In the rows, 128 means zero.
Rows swapped in pairs by one turn or mirror: which row each one swaps with
The rows were stretched afterwards, more along some directions than others.
Dunaf: [141 127 140 161 120 146 102  67 133 152 101  99 131 121 167 155 148]
Kalud: [141 144 116 112 114 141 165 159 136 117 146 138 124 122 133 142 143]
vilu: [116 120 117 136 167 123 117  98 145 145 113 135 137 156 133 109 145]
Vageg: [136 118 161 128 133 141 115 112 132 128 134  90 154  99 136 134 144]
soz: [134 116  86 129 126 141 164 122 122 130 110 129 137 125 131 131 148]
zeg: [145 150 126 109 117 146 165 163 141 122 149 144 116 129 119 134 137]
rebup: [123 102 175 155 124 132 104 103 119 153 145  99 126 136 131 131 118]
fut: [137 147 145 117 120 147 158 147 135 132 135 141 113 169 119 140 111]
Pagi: [107 112 140  96 156 114 118 108 112 129 124 133 152 118 150 105 121]
Taved: [125 100 113 161 143 137 114  64 115 132 107  97 156  93 163 146 170]
lim: [128 145 105 140 144 130 134 106 132 135 112 103 153 100 132 177 139]
Rapov: [135 142 140 110 127 160 163 149 133 137 142 149 109 158 125 136 128]
femu: [136 149 141  96 128 153 162 153 139 134 139 152 117 163 113 130 107]
ged: [121 125 112 135 164 123 120  98 149 145 112 132 145 145 128 110 144]
Saset: [117 128 113 117 163 125 120  76 129 151  92 139 160 131 142 127 102]
sakam: [134 135  99 134 102 117 136 143 125 108 149 104 127  68 131 137 160]
Kav: [137 136 112 124 146 135 140 118 140 123 122 106 161  89 126 158 142]
nerav: [161 139 109 132 100 129 151 139 132 139 129 123 145 108 126 171 134]
goze: [106  95  68 166 138 127 122  77 105 135 116 105 149  82 135 158 162]
Bem: [119 112 145 154 125 114 110 119 108 113 137  86 139 135 132 128 148]
lazo: [107 123 106 151 142 132 125 106 131 144 143 132 126 115 117 152 134]
Gibuf: [134 112 110 125 118 153 157 122 112 146 120 120 125 129 127 131 141]
karu: [136 118 128 148 109 105 122 133 116  95 159  87 139  60 139 124 158]
Pif: [133 127 127 123 144 134 134 120 131 120 129  97 157  83 131 152 148]
fono: [112  88 120 140 152 118 134 121 117 142 121 104 150 113 129 127 144]
Loz: [102 111 129 112 133 112 129 140 107 120 136 136 126 127 146 111 135]
zalor: [147 121 135 103 105 131 134 122 108 167 113 119 153 134 124 160  93]
Nor: [139 126  86 125 134 146 162 105 136 144  95 136 138 135 131 134 140]
mevin: [129 110 118 103 115 137 149 132 109 147 120 122 137 131 132 126 119]
gaso: [135 132 111 132 104 118 131 142 124 103 148 103 130  66 137 133 157]
tene: [137 128 106 142 138 127 138 138 126  99 146 130 131 106 112 108 158]
nirol: [101 118 121 107 136 113 136 142 109 126 135 143 125 133 143 116 134]
fikul: [113 133  75 156 121 121 154 158 138 106 157 121 115  91 105 151 169]
zapu: [128 110 118 106 118 138 151 132 105 139 119 125 134 133 131 125 128]
mor: [112  76 145 153 142 121 120 114 107 128 128  93 151 121 149 117 162]
kepiv: [132 130 115 152 126 116 121 126 119 106 137 103 140 114 119 126 144]
vomu: [114 109 101 156 148 114 132 107 126 165 107 110 144 127 123 149 129]
zez: [131 128 119 168 118 111 128 122 122 107 139 102 138 101 133 143 137]
malu: [113  90 112 139 151 117 135 117 116 144 114 108 156 122 125 132 133]
Kub: [112 126 119 117 167 121 121 111 129 140 113 150 144 162 122 103 116]
dat: [ 92 114  67 112 157 129 145 112 120 135 107 140 143 115 124 137 147]
Mige: [121  97 172 183 108 128  99  98 111 157 126  97 106 164 157 138 133]
Buget: [125 110 138 156 124 118 107 113 112 114 135  82 136 127 133 129 152]
Koba: [114 118 145  96 158 133 122 122 105 130 129 145 136 156 113  94 105]

rebup pairs with Taved
femu pairs with soz
nerav pairs with zalor
zeg pairs with zapu

